In the data rows, zero lies at 4.5, halfway between 4 and 5.
Here is a table of points, one per row:
tensor([5., 4., 3., 7., 2., 2., 7., 3., 6., 4., 2., 6., 4., 5., 2., 2., 5., 5.,
        3., 5., 4., 6., 4., 4., 4., 6., 7., 4., 5., 3., 3., 4., 6.])
tensor([3., 4., 6., 4., 4., 7., 4., 6., 6., 6., 2., 5., 3., 4., 6., 7., 6., 7.,
        6., 2., 4., 4., 3., 4., 3., 3., 6., 6., 6., 2., 5., 4., 2.])
tensor([5., 7., 7., 3., 6., 2., 7., 4., 6., 5., 7., 3., 2., 3., 4., 3., 4., 3.,
        3., 6., 5., 6., 5., 3., 5., 3., 4., 3., 7., 3., 6., 7., 6.])
tensor([7., 6., 5., 6., 5., 4., 5., 4., 6., 2., 6., 2., 4., 2., 4., 4., 7., 7.,
        7., 7., 6., 6., 3., 3., 6., 4., 4., 3., 5., 3., 2., 2., 2.])
tensor([7., 2., 3., 5., 3., 7., 6., 7., 6., 5., 3., 4., 6., 6., 7., 7., 2., 2.,
        2., 6., 3., 3., 5., 7., 6., 4., 5., 4., 6., 7., 1., 7., 2.])
tensor([4., 4., 3., 3., 6., 3., 2., 4., 5., 2., 4., 6., 7., 7., 5., 6., 3., 6.,
        3., 5., 2., 2., 6., 2., 4., 6., 6., 5., 2., 6., 6., 3., 6.])
tensor([6., 3., 3., 3., 6., 2., 3., 3., 2., 5., 5., 5., 4., 3., 3., 2., 7., 3.,
        3., 7., 5., 2., 4., 6., 6., 2., 4., 6., 4., 6., 1., 4., 5.])
tensor([5., 4., 3., 7., 2., 3., 7., 4., 6., 5., 2., 6., 3., 4., 2., 2., 5., 5.,
        3., 5., 4., 6., 4., 4., 4., 6., 6., 3., 5., 3., 3., 4., 6.])
tensor([4., 3., 2., 3., 5., 4., 5., 6., 3., 3., 3., 5., 2., 7., 6., 7., 5., 2.,
        5., 3., 7., 2., 5., 5., 7., 2., 3., 6., 2., 4., 6., 2., 6.])
tensor([2., 6., 3., 5., 5., 3., 4., 3., 2., 6., 2., 2., 5., 7., 4., 5., 7., 7.,
        4., 6., 2., 6., 6., 3., 3., 2., 5., 5., 3., 7., 6., 6., 5.])
tensor([7., 3., 3., 4., 6., 2., 4., 3., 2., 6., 7., 2., 6., 2., 5., 6., 5., 3.,
        3., 3., 6., 7., 4., 4., 4., 5., 7., 3., 3., 5., 4., 2., 6.])
tensor([3., 3., 6., 5., 4., 7., 4., 6., 6., 7., 3., 5., 4., 3., 6., 7., 5., 7.,
        6., 2., 4., 3., 3., 5., 3., 3., 6., 6., 6., 2., 6., 4., 2.])
tensor([5., 2., 6., 3., 5., 4., 2., 3., 2., 5., 4., 2., 7., 3., 2., 2., 3., 7.,
        7., 6., 4., 2., 6., 4., 8., 2., 2., 6., 2., 5., 2., 7., 6.])
tensor([3., 7., 3., 3., 6., 2., 7., 5., 2., 6., 7., 3., 3., 2., 5., 4., 7., 3.,
        4., 5., 4., 7., 5., 7., 3., 2., 7., 7., 2., 5., 6., 2., 6.])
tensor([2., 3., 7., 5., 4., 6., 5., 5., 5., 3., 7., 6., 3., 7., 7., 6., 6., 2.,
        6., 7., 7., 2., 6., 4., 4., 6., 3., 7., 2., 7., 3., 4., 4.])
tensor([7., 6., 2., 5., 3., 7., 6., 6., 6., 2., 6., 5., 4., 7., 7., 7., 2., 7.,
        7., 3., 4., 6., 5., 3., 7., 6., 2., 3., 3., 3., 3., 5., 2.])
tensor([7., 5., 6., 3., 4., 5., 2., 3., 2., 5., 7., 2., 7., 3., 2., 2., 3., 3.,
        6., 2., 5., 2., 6., 6., 8., 2., 2., 7., 6., 7., 2., 6., 6.])
tensor([6., 3., 3., 3., 5., 7., 4., 3., 6., 3., 3., 6., 3., 5., 6., 7., 7., 3.,
        4., 6., 3., 4., 2., 5., 3., 6., 6., 5., 6., 3., 6., 6., 5.])
tensor([4., 5., 2., 2., 6., 4., 3., 5., 3., 5., 4., 6., 6., 3., 3., 4., 3., 6.,
        6., 5., 4., 6., 4., 3., 6., 6., 4., 6., 3., 5., 6., 4., 5.])
tensor([4., 5., 5., 6., 1., 5., 5., 5., 7., 5., 2., 5., 3., 2., 4., 2., 2., 3.,
        7., 5., 5., 6., 6., 7., 3., 6., 4., 2., 2., 3., 4., 7., 7.])
tensor([4., 3., 5., 6., 1., 4., 5., 4., 7., 4., 2., 5., 3., 2., 3., 2., 2., 4.,
        7., 6., 5., 7., 6., 7., 3., 7., 5., 3., 2., 2., 4., 6., 7.])
tensor([5., 2., 5., 3., 4., 4., 5., 5., 6., 4., 5., 6., 5., 4., 3., 5., 3., 2.,
        4., 3., 4., 4., 4., 3., 3., 2., 2., 3., 3., 3., 5., 3., 4.])
tensor([5., 7., 2., 6., 5., 3., 4., 3., 7., 2., 5., 2., 7., 7., 3., 2., 6., 5.,
        3., 3., 6., 4., 6., 4., 6., 6., 6., 2., 7., 5., 5., 3., 2.])
tensor([2., 2., 2., 6., 5., 3., 4., 3., 2., 3., 2., 2., 6., 7., 5., 6., 6., 7.,
        7., 6., 3., 7., 3., 5., 3., 2., 6., 4., 6., 6., 6., 3., 4.])
tensor([2., 3., 6., 7., 6., 3., 2., 4., 6., 6., 6., 5., 2., 6., 2., 5., 6., 4.,
        6., 2., 3., 4., 4., 6., 3., 7., 3., 6., 5., 6., 6., 5., 2.])
tensor([7., 5., 5., 6., 5., 4., 2., 5., 2., 6., 6., 5., 6., 7., 7., 3., 2., 7.,
        7., 4., 7., 6., 6., 7., 3., 6., 5., 2., 3., 6., 4., 7., 6.])
tensor([4., 4., 2., 3., 5., 6., 4., 7., 3., 1., 2., 5., 2., 7., 4., 4., 4., 2.,
        4., 2., 7., 5., 6., 3., 7., 1., 2., 3., 3., 7., 6., 2., 5.])
tensor([4., 7., 7., 4., 6., 2., 6., 3., 5., 5., 6., 2., 2., 5., 4., 2., 6., 3.,
        3., 5., 7., 7., 2., 3., 7., 5., 5., 3., 4., 6., 6., 6., 7.])
tensor([2., 2., 7., 4., 3., 7., 4., 5., 4., 2., 7., 6., 4., 7., 7., 7., 4., 4.,
        3., 7., 6., 2., 6., 3., 3., 6., 3., 7., 5., 5., 3., 7., 5.])
tensor([3., 7., 7., 4., 2., 7., 2., 7., 6., 6., 2., 6., 2., 3., 5., 6., 2., 2.,
        3., 2., 2., 5., 6., 5., 4., 5., 7., 5., 2., 4., 6., 5., 3.])
tensor([7., 6., 3., 4., 6., 3., 3., 3., 3., 5., 6., 4., 7., 3., 6., 7., 4., 3.,
        6., 4., 5., 5., 6., 4., 4., 5., 7., 3., 3., 3., 4., 4., 7.])
tensor([2., 7., 7., 6., 6., 3., 2., 3., 6., 4., 5., 6., 6., 6., 3., 6., 4., 2.,
        3., 5., 4., 3., 2., 4., 3., 6., 4., 6., 7., 3., 5., 2., 2.])
tensor([3., 4., 3., 7., 3., 2., 6., 3., 4., 5., 2., 5., 7., 4., 2., 3., 7., 7.,
        7., 4., 3., 6., 2., 2., 6., 5., 7., 6., 7., 5., 1., 2., 5.])
tensor([3., 3., 7., 6., 5., 7., 6., 6., 3., 5., 3., 6., 5., 2., 5., 2., 2., 3.,
        2., 2., 3., 3., 2., 4., 6., 6., 6., 6., 6., 2., 6., 5., 2.])
tensor([5., 3., 3., 3., 5., 7., 6., 3., 6., 3., 4., 5., 2., 3., 7., 6., 7., 6.,
        3., 6., 3., 2., 2., 5., 4., 6., 5., 4., 7., 4., 6., 6., 4.])
tensor([6., 6., 7., 3., 5., 4., 6., 5., 4., 6., 5., 4., 2., 5., 3., 5., 2., 6.,
        5., 7., 3., 5., 5., 7., 3., 3., 2., 4., 7., 7., 6., 3., 6.])
tensor([7., 3., 6., 6., 3., 7., 4., 6., 2., 6., 3., 6., 5., 4., 7., 2., 4., 6.,
        4., 3., 7., 2., 5., 6., 5., 6., 2., 2., 5., 6., 5., 3., 6.])
tensor([2., 7., 6., 5., 4., 7., 6., 5., 5., 5., 7., 6., 7., 5., 2., 5., 3., 7.,
        7., 6., 3., 2., 5., 7., 3., 5., 2., 7., 3., 4., 6., 7., 2.])
tensor([7., 5., 3., 5., 6., 3., 3., 4., 2., 6., 6., 3., 7., 3., 6., 6., 4., 3.,
        5., 3., 6., 6., 6., 5., 4., 6., 7., 3., 2., 4., 4., 3., 6.])
tensor([4., 6., 4., 2., 5., 7., 6., 3., 5., 4., 2., 4., 3., 4., 7., 6., 7., 7.,
        4., 4., 3., 5., 3., 3., 4., 5., 6., 5., 4., 2., 6., 6., 3.])
tensor([5., 6., 7., 3., 6., 2., 7., 4., 6., 5., 6., 3., 2., 3., 4., 3., 4., 4.,
        3., 6., 5., 6., 5., 3., 5., 3., 4., 3., 7., 3., 6., 7., 6.])
tensor([2., 6., 7., 6., 6., 6., 4., 5., 5., 6., 7., 6., 6., 7., 3., 3., 3., 6.,
        3., 5., 3., 3., 1., 7., 3., 6., 2., 7., 6., 5., 6., 3., 2.])
tensor([6., 7., 4., 6., 5., 5., 6., 5., 6., 1., 7., 3., 7., 2., 5., 5., 5., 2.,
        2., 4., 6., 7., 6., 3., 7., 6., 3., 3., 7., 5., 2., 5., 2.])
These points spread out most along one direction. Take the direction at right angles to it along which they spread out most. Then take the direction at right angles to both along which they spread out most. Go by this last direction. How far along it is each point below, from 0 to 99? The average is 50, and the first point in the table lies past the average. One standard deviation of the points above along it is 16.
tensor([7., 6., 2., 5., 3., 7., 6., 6., 6., 2., 6., 5., 4., 7., 7., 7., 2., 7.,
        7., 3., 4., 6., 5., 3., 7., 6., 2., 3., 3., 3., 3., 5., 2.]) 61
tensor([7., 5., 3., 5., 6., 3., 3., 4., 2., 6., 6., 3., 7., 3., 6., 6., 4., 3.,
        5., 3., 6., 6., 6., 5., 4., 6., 7., 3., 2., 4., 4., 3., 6.]) 47
tensor([3., 7., 3., 3., 6., 2., 7., 5., 2., 6., 7., 3., 3., 2., 5., 4., 7., 3.,
        4., 5., 4., 7., 5., 7., 3., 2., 7., 7., 2., 5., 6., 2., 6.]) 33
tensor([4., 4., 2., 3., 5., 6., 4., 7., 3., 1., 2., 5., 2., 7., 4., 4., 4., 2.,
        4., 2., 7., 5., 6., 3., 7., 1., 2., 3., 3., 7., 6., 2., 5.]) 42
tensor([2., 6., 7., 6., 6., 6., 4., 5., 5., 6., 7., 6., 6., 7., 3., 3., 3., 6.,
        3., 5., 3., 3., 1., 7., 3., 6., 2., 7., 6., 5., 6., 3., 2.]) 45
tensor([4., 7., 7., 4., 6., 2., 6., 3., 5., 5., 6., 2., 2., 5., 4., 2., 6., 3.,
        3., 5., 7., 7., 2., 3., 7., 5., 5., 3., 4., 6., 6., 6., 7.]) 56
tensor([5., 2., 6., 3., 5., 4., 2., 3., 2., 5., 4., 2., 7., 3., 2., 2., 3., 7.,
        7., 6., 4., 2., 6., 4., 8., 2., 2., 6., 2., 5., 2., 7., 6.]) 53
tensor([2., 3., 6., 7., 6., 3., 2., 4., 6., 6., 6., 5., 2., 6., 2., 5., 6., 4.,
        6., 2., 3., 4., 4., 6., 3., 7., 3., 6., 5., 6., 6., 5., 2.]) 43
tensor([3., 7., 7., 4., 2., 7., 2., 7., 6., 6., 2., 6., 2., 3., 5., 6., 2., 2.,
        3., 2., 2., 5., 6., 5., 4., 5., 7., 5., 2., 4., 6., 5., 3.]) 68
tensor([4., 3., 5., 6., 1., 4., 5., 4., 7., 4., 2., 5., 3., 2., 3., 2., 2., 4.,
        7., 6., 5., 7., 6., 7., 3., 7., 5., 3., 2., 2., 4., 6., 7.]) 89
tensor([5., 4., 3., 7., 2., 2., 7., 3., 6., 4., 2., 6., 4., 5., 2., 2., 5., 5.,
        3., 5., 4., 6., 4., 4., 4., 6., 7., 4., 5., 3., 3., 4., 6.]) 58
tensor([4., 4., 3., 3., 6., 3., 2., 4., 5., 2., 4., 6., 7., 7., 5., 6., 3., 6.,
        3., 5., 2., 2., 6., 2., 4., 6., 6., 5., 2., 6., 6., 3., 6.]) 27
